Rotation paths and how fast each direction turns (degrees per step):
Each turn is a multiple of 5 degrees from 10 to 175, or 0.
Each row of a path follows its step; steps can be skipped.
path 1
step 2: [ 2.19 -2.12  0.39 -0.13  0.41 -1.46  2.56 -0.55 -0.05  1.48  0.43 -0.58
  0.55  0.37 -0.39 -1.15 -0.14 -1.36  0.78 -0.83  1.83  0.10 -0.38  1.12
  0.87 -0.77 -0.39 -0.76  1.04 -1.10 -0.75  1.53 -0.25  0.68  0.44  0.25]
step 8: [ 0.78 -0.68  0.32  0.54 -1.25  2.00 -0.17 -1.01 -2.14  0.71  0.25 -0.16
  2.00  0.79  0.55  0.48  0.40 -0.52 -0.41  0.59  0.46 -0.97 -0.22  1.66
 -1.90  0.71  0.15 -0.86  0.50  1.28 -0.93 -0.91 -1.21 -1.91 -0.04  1.52]
step 9: [-0.12 -1.41 -0.38 -0.98 -1.64 -0.04  0.44 -0.38 -0.22  1.48 -0.13 -2.14
 -0.06 -1.88  0.08 -0.67  1.35  0.44 -1.38  1.03  1.67  0.84 -0.52 -1.47
  0.16  0.05  1.08  0.53 -1.10 -0.52 -2.15  0.54  0.42 -0.56 -0.06  1.71]
step 11: [ 0.53  1.12 -0.63  1.66 -1.07  1.35  0.96 -1.66 -1.21  0.04  1.55 -0.22
  1.09  0.92 -0.62 -1.05 -0.98  2.17 -1.50  0.28 -0.30  1.45 -0.28 -0.24
  0.58  0.91  1.04  0.11  1.67  0.85  0.04 -0.59 -1.04 -0.58  1.41 -0.79]
step 13: [-1.75  2.40  0.15 -0.61  0.70 -0.49 -0.96 -1.26  0.60 -0.05 -1.13  0.16
  0.48  0.40  1.01  1.33 -0.05  1.75  0.07 -2.52  0.85 -1.00 -0.65  0.08
 -1.05  1.83  1.39  0.05 -0.55  0.97 -0.25  0.07 -0.41 -0.15 -0.44  1.12]
step 14: [-1.45  1.04 -1.25  1.33 -0.77 -0.28  0.30  0.43 -0.54  1.44  0.34  0.99
 -1.43  1.63 -0.19 -1.25  0.00  0.09  0.52  1.85 -0.64 -0.56 -0.34 -1.23
 -0.26  2.09  2.83  0.07 -0.31  0.50 -0.61  0.55  0.18 -0.91  0.59 -0.59]
step 16: [-0.06  1.00  0.24  0.13 -0.54  1.39 -0.36 -1.76 -0.67  0.80 -0.40 -1.11
 -0.59 -0.28 -1.52 -0.94 -0.76  0.68 -0.64 -1.12  1.30 -1.16 -0.36 -0.28
 -0.11 -1.13  1.29  1.25 -2.30  1.00  1.99 -0.73 -0.12  0.11 -0.73  1.92]
step 17: [-1.01 -1.75 -0.94  1.76 -0.78  0.76  0.01  0.40  0.11  0.43  1.14  0.63
 -2.09 -0.05  2.10 -1.13  0.56 -0.12  0.14 -0.56  0.76 -1.03  0.39  0.32
  1.49  1.15  1.00  1.05 -0.42 -1.07  0.65 -1.84  1.58 -0.08  1.07  0.94]
step 18: [-1.12  0.78 -0.75  1.28 -0.11  0.32  0.64 -0.58  0.24 -0.55 -0.30 -2.68
  1.44 -0.26  0.26 -0.17  0.25 -1.10  0.63 -1.07 -0.82 -0.08 -0.80  2.50
  0.75 -0.17  1.07  0.51  1.30 -0.27 -0.96 -2.42  0.24 -1.28 -0.59 -0.85]
Speeds:
[-0.55 -0.17 -0.64 -0.41  0.11 -0.07  0.00 -0.45 -0.17  0.46 -0.51  0.67
 -0.06 -0.30 -0.57 -0.03 -0.70 -0.44 -0.33  0.40  0.20 -0.15 -0.01  0.03
  0.31 -0.02 -0.23 -0.72  0.18  0.09 -0.42 -0.27  0.03  0.10 -0.04  0.41] => 60
[-0.55 -0.27  0.29  0.04  0.65  0.19 -0.41 -0.48 -0.41 -0.44  0.10  0.03
 -0.25 -0.32 -0.43 -0.31  0.17  0.15  0.38  0.03 -0.32  0.11 -0.55  0.16
  0.37  0.37  0.42 -0.02 -0.25 -0.17  0.46 -0.37  0.76 -0.33 -0.46 -0.32] => 10
[ 0.03  0.21 -0.38  0.40  0.58 -0.20  0.34  0.35  0.10  0.79 -0.42 -0.13
 -0.01  0.48  0.10 -0.14 -0.07 -0.28  0.45 -0.19  0.35 -0.67  0.15  0.21
  0.80 -0.45  0.00  0.41 -0.06 -0.07  0.65 -0.18  0.13 -0.29 -0.23 -0.10] => 25
[ 0.17  0.75 -0.23  0.32 -0.50  0.49 -0.18  0.09  0.35 -0.58 -0.01  0.30
  0.11 -0.25 -0.19  0.06 -0.09  0.26  0.64  0.86  0.08 -0.27 -0.41  0.24
  0.25 -0.30 -0.09 -0.10  0.47 -0.69  0.00  0.12 -0.23 -0.51  0.11  0.08] => 100
[ 0.19 -0.52 -0.56 -0.15 -0.36 -0.14 -0.48  0.13  0.05 -0.07 -0.46 -0.51
 -0.46  0.09  0.13  0.09  0.05  0.77  0.44  0.38  0.03  0.24  0.44  0.09
  0.27 -0.29 -0.22  0.05 -0.02  0.60 -0.68 -0.39  0.35 -0.20 -0.12 -0.59] => 125
[ 0.29 -0.39  0.06  0.11  0.09  0.46  0.19 -0.16  0.09 -0.12 -0.43 -0.12
 -0.59  0.94 -0.61 -0.39  0.76  0.03 -0.07  0.14  0.14  0.32  0.18  0.06
 -0.10 -0.05 -0.05 -0.19 -0.22 -0.48 -0.19  0.14 -0.24 -0.05 -0.42  0.87] => 55
path 2
step 5: [-1.93 -0.09  0.05  1.00 -1.48 -1.47  0.10 -0.06 -1.22  1.11 -0.26 -0.99
 -1.45 -1.59 -1.96  1.39  0.03  0.41  0.53 -0.63  0.28 -2.10 -0.66  0.62
  0.07  0.66  0.79 -1.47 -0.03  0.00  0.16  0.84  1.48  0.38  1.06 -0.46]
step 6: [-1.70  0.87 -0.15 -0.31  0.70 -0.10  2.26  1.71  1.11 -1.79  0.19  1.09
 -0.17 -0.71 -0.19  0.81 -0.31 -0.66 -0.94 -0.52 -0.83 -0.44 -0.36  0.08
 -0.57 -1.84 -0.69 -0.92  0.73  0.38  1.21 -1.07  1.60 -1.48  1.62  0.83]
step 7: [ 0.10  0.06 -1.09 -1.40 -0.11  0.37  1.23  0.57  1.32  0.77 -1.07  0.43
 -2.39  0.22  1.62  2.13 -0.02  0.84  1.41  0.38 -1.13  0.90 -0.79  0.40
  0.77  0.00  0.62 -2.00 -0.52  0.19 -0.31  1.12 -1.32 -0.11  0.09  1.31]
step 8: [-0.05 -1.45  0.37 -0.47  0.36  1.90  1.93  0.14 -0.12 -0.13 -0.60 -0.15
 -0.05  0.20  0.81 -0.52  0.61 -0.16 -1.80 -0.75  1.74 -0.28  1.40 -0.15
 -1.76  0.40  1.97 -1.04 -0.29  0.34  1.04  0.92 -2.19 -1.50 -0.25 -0.46]
step 9: [ 0.79  1.74 -1.08  0.55  0.73 -0.99 -1.04 -0.05  0.21 -1.02 -0.31 -0.27
  0.08  1.16 -0.44 -0.35 -0.19 -0.50 -0.94  1.18  2.62  1.61  0.18 -0.33
  2.76  0.16  1.08 -0.70 -1.00  0.51  0.62  1.59 -0.91 -1.06  0.54 -0.20]
step 12: [-1.60  0.20 -0.12 -1.04 -0.61 -0.81  0.23 -0.18  0.14  0.88  1.85  2.83
 -0.10  0.61 -0.23  1.30  2.25  1.00  0.73  1.22 -1.14 -0.21 -0.38  0.34
 -0.19  1.08 -0.40  1.03 -0.13  0.35  0.05  0.67 -1.36  0.79  1.48 -0.86]
step 13: [-0.13 -1.74  2.32  0.04  0.48 -0.28 -0.70  1.59  0.40  0.08 -0.46  0.86
 -0.56  0.01  0.93 -1.77  2.28 -0.37 -1.53  0.99 -0.81  0.86 -1.08  0.09
 -0.89 -0.22 -0.56 -1.17 -0.43  1.62  1.13 -1.35 -0.60 -0.21 -0.65  0.33]
step 16: [-0.73  0.33  0.83  0.11  0.68 -1.23 -0.82  1.37 -0.09 -0.95 -0.29 -0.67
  0.57 -0.88 -1.16  1.18 -1.15  0.80  0.88 -0.26 -0.95 -1.00 -0.25  1.09
  1.04 -0.36 -0.78 -2.40 -0.76 -0.68 -0.82  2.42  1.16 -1.81 -0.50 -0.18]
step 18: [ 1.49 -0.64  0.08  0.08  1.68 -1.91  1.42  1.70  0.48 -0.11 -1.88  0.38
  0.21  1.32  1.25  0.93  0.42 -0.04  1.13  0.36 -0.01 -0.57  0.80  1.10
  0.65  0.77  1.42 -0.76  0.41  0.91  0.49 -0.59 -1.67  0.01 -0.07  1.79]
Speeds:
[-0.68 -0.57 -0.27 -0.27  0.55  0.75  0.05 -0.28 -0.07 -0.52  0.13  0.12
  0.37 -0.22  0.04 -0.14  0.29 -0.15 -0.15 -0.61 -0.24 -0.12  0.01 -0.17
 -0.06 -0.36  0.34  0.18  0.04 -0.15  0.20 -0.59 -0.17  0.17  0.32 -0.90] => 160
[ 0.09 -0.16  0.18 -0.05 -0.03  0.10 -0.78 -0.05  0.09 -0.14  0.02  0.09
 -0.26 -0.08  0.67  0.15 -0.20  0.13 -0.42  0.00 -0.65  0.25 -0.60 -0.59
 -0.14 -0.70 -0.14 -0.55 -0.47 -0.69 -0.32  0.13 -0.02  0.06 -0.55  0.16] => 115
[-0.36 -0.43  0.21  0.80  0.02  0.02  0.03  0.42 -0.46 -0.20  0.56  0.16
  0.02 -0.07 -0.43 -0.28  0.03  0.34 -0.60  0.07  0.36 -0.17 -0.34 -0.21
  0.36  0.24 -0.27 -0.12 -0.97  0.34 -0.35  0.34 -0.16  0.01  0.46 -0.04] => 95
[-0.43 -0.43  0.05 -0.12  0.13 -1.12  0.69  0.06 -0.14  0.19 -0.33  0.01
 -0.14  0.11  0.20  0.11 -0.59 -0.32  0.03  0.25 -0.14 -0.16 -0.61 -0.52
  0.07  0.02 -0.14  0.72  0.02 -0.19  0.05  0.03  0.02 -0.25 -0.18 -0.64] => 60
[ 0.05 -0.49  0.20 -0.29  0.84  0.01 -0.59  0.24  0.04 -0.05 -0.36  0.29
 -0.32  0.63  0.04 -0.11 -0.16 -0.38  0.38 -0.15  0.33  0.08  0.03  0.65
  0.85 -0.15 -0.15  0.10 -0.29 -0.26 -0.15 -0.17  0.48 -0.46  0.29  0.28] => 155
[-0.02 -0.35  0.23  0.31  0.66 -0.09  0.34  0.00  0.22  0.20  0.40  0.01
 -0.19  0.00 -0.01 -0.17  0.15 -0.01  0.25 -0.34 -0.18  0.55 -0.35 -0.20
  0.49  0.70  0.07 -0.71  0.94  0.05 -0.48  0.11 -0.03  0.56 -0.38 -0.04] => 130
path 3
step 0: [ 1.21  0.91  0.02 -1.72  1.66  1.33 -1.37 -1.38 -0.89 -0.56  1.93 -0.33
 -0.90 -2.10  1.04  0.46  0.51  0.57  0.83  0.29  0.81 -0.12  0.83  0.54
  1.57 -0.11  1.32 -1.99  0.42  0.66 -0.10  0.12 -1.11 -0.75 -0.73 -0.60]
step 5: [-0.01 -0.12  0.64  0.90 -0.93 -1.03  0.41  1.72 -1.82 -3.10  0.47 -1.06
  1.78  1.19 -1.54 -0.05 -2.00 -1.37  0.35 -1.03 -0.66 -0.33  0.80 -0.30
  0.23  0.05  0.09  0.96  0.78 -0.40  0.74 -0.09  0.90 -0.21  0.54  0.49]
step 6: [-0.17 -0.03  2.43  0.64 -0.94 -0.05 -1.55 -0.88 -0.41  1.42  0.31 -0.30
 -0.77  0.73 -1.28 -1.86  0.33  1.02 -0.91  0.06  1.37  0.59  1.30 -0.63
  0.85  1.29 -0.60 -0.53  0.48  0.90  1.97  2.15 -0.98  0.40  0.16 -0.72]
step 8: [ 2.10  1.04 -0.75  1.78  0.73  0.79  0.59 -1.70 -1.26 -0.89  0.59  1.53
 -0.57 -1.23  0.26  1.23 -1.41  1.56 -0.56 -0.11 -0.55 -1.36  0.16  1.55
  0.80  0.82  0.33 -1.38 -1.27  0.61  0.75 -0.56 -0.84  0.96  0.68  0.41]
step 10: [-0.88 -1.32  1.33 -0.57  0.73 -1.34 -0.18 -1.16 -0.82  0.56 -0.57  0.26
  0.13  0.03  1.84  0.97  0.91 -0.04 -0.86  1.77 -0.73 -0.25 -2.90 -0.06
 -0.54  0.83  0.78 -0.06 -1.27 -0.59 -0.94  1.21 -1.02  0.05 -2.27  0.01]
step 13: [-0.60 -0.52  0.35  0.26 -0.59 -0.11  0.29  0.27 -0.50  0.01 -0.20 -1.22
  0.71  0.07  0.59 -0.31 -1.62 -1.35  0.25  1.32  0.54 -0.20  0.06 -0.53
 -1.30  0.79  1.54  0.80  1.67 -1.46  0.37  0.23  3.69 -1.63  1.61 -1.01]
step 16: [ 1.05  0.63  0.83  1.34 -1.09 -0.83 -0.41 -1.48  0.06 -2.22  1.47  0.37
  0.24  0.89  0.34  1.04 -1.29 -0.59  0.14 -0.36 -1.37  0.33  0.21  0.37
 -1.84  1.01  0.26  0.95 -1.79 -0.44  0.75  0.34 -2.49  0.33  1.14 -0.85]
step 17: [ 0.46  1.31 -0.14  0.25  1.38 -0.65  0.01  1.45  0.94  0.08  1.07  0.32
 -0.30  0.61 -2.61  0.71  0.18  0.19 -1.49 -0.08  0.31  1.18 -0.47  0.43
  2.12  2.34  1.35 -0.12  1.91  0.61  0.65  0.55 -0.01  0.73 -0.87 -1.34]
step 18: [ 0.96 -1.44  1.92 -1.31 -0.79  0.72  1.88 -0.44 -0.47  1.75  0.08  0.58
  0.70 -1.49  0.04 -1.07  1.79  0.05  0.69 -0.42 -1.55 -0.64 -1.07 -0.27
  1.51  1.19  0.42  0.07 -0.57 -0.16 -0.79  0.61 -2.24  0.08 -0.46  1.11]
Speeds:
[-0.01  0.17  0.69  0.31 -0.77 -0.31 -0.11  0.35 -0.32  0.33 -0.38  0.29
 -0.52 -0.10  0.06  0.90  0.16  0.07  0.36 -0.41  0.16 -0.14 -0.16  0.29
  0.75  0.22  0.28  0.16 -0.07  0.35 -0.14 -0.40 -0.21  0.21  0.21 -0.24] => 35
[-0.37 -0.56  0.09  0.16 -0.09  0.45  0.00  0.10  0.21  0.33  0.02 -0.27
  0.27 -0.17  0.04  0.45  0.46  0.23 -1.02 -0.04  0.18  0.25 -0.13 -0.16
  0.16  0.00  0.40 -0.15  0.14 -0.11  0.36 -0.14 -0.35 -1.06 -0.31 -0.49] => 100
[-0.03  0.25  1.10 -0.69  0.45 -0.19 -0.54  0.36  0.38 -0.33  0.50  0.09
  0.47  0.38  0.32  0.06 -0.18 -0.19 -0.02 -0.41  0.31  0.28  0.22 -0.06
 -0.09  0.11  0.37 -0.09  0.36  0.22  0.19  0.12 -0.48  0.11 -0.18  0.33] => 65
[ 0.48  0.31 -0.28  0.14  0.13 -0.30 -0.50  0.74 -0.01  0.32  0.23 -0.26
 -0.54 -0.74  0.34 -0.13  0.53 -0.05 -0.16 -0.12 -0.16 -0.61  0.17  0.18
 -0.46 -0.02 -0.10  0.25 -0.09  0.13  0.10  0.08 -0.34 -0.53 -0.03  0.80] => 95
[ 0.67 -0.33 -0.31 -0.15  0.18  0.20  0.06 -0.43 -0.20  0.06 -0.24  0.29
  0.33  0.12  0.11 -0.05  0.09 -0.14 -0.60 -0.15  0.16 -0.56 -0.54  0.75
  0.27 -0.02 -0.12  0.09  0.75  0.47 -0.34  0.46 -0.67  0.38  0.08 -0.02] => 35
[ 0.11  0.57 -0.34 -0.08 -0.20 -0.30 -0.21 -0.24 -0.06 -0.71 -0.15  0.60
  0.47 -0.25 -0.02  0.20 -0.44 -0.21 -0.23 -0.53 -0.25 -0.23  0.33 -0.05
 -0.28  0.38 -0.31  0.00 -0.08  0.64 -0.03 -0.18  0.30 -0.86  0.12 -0.59] => 95
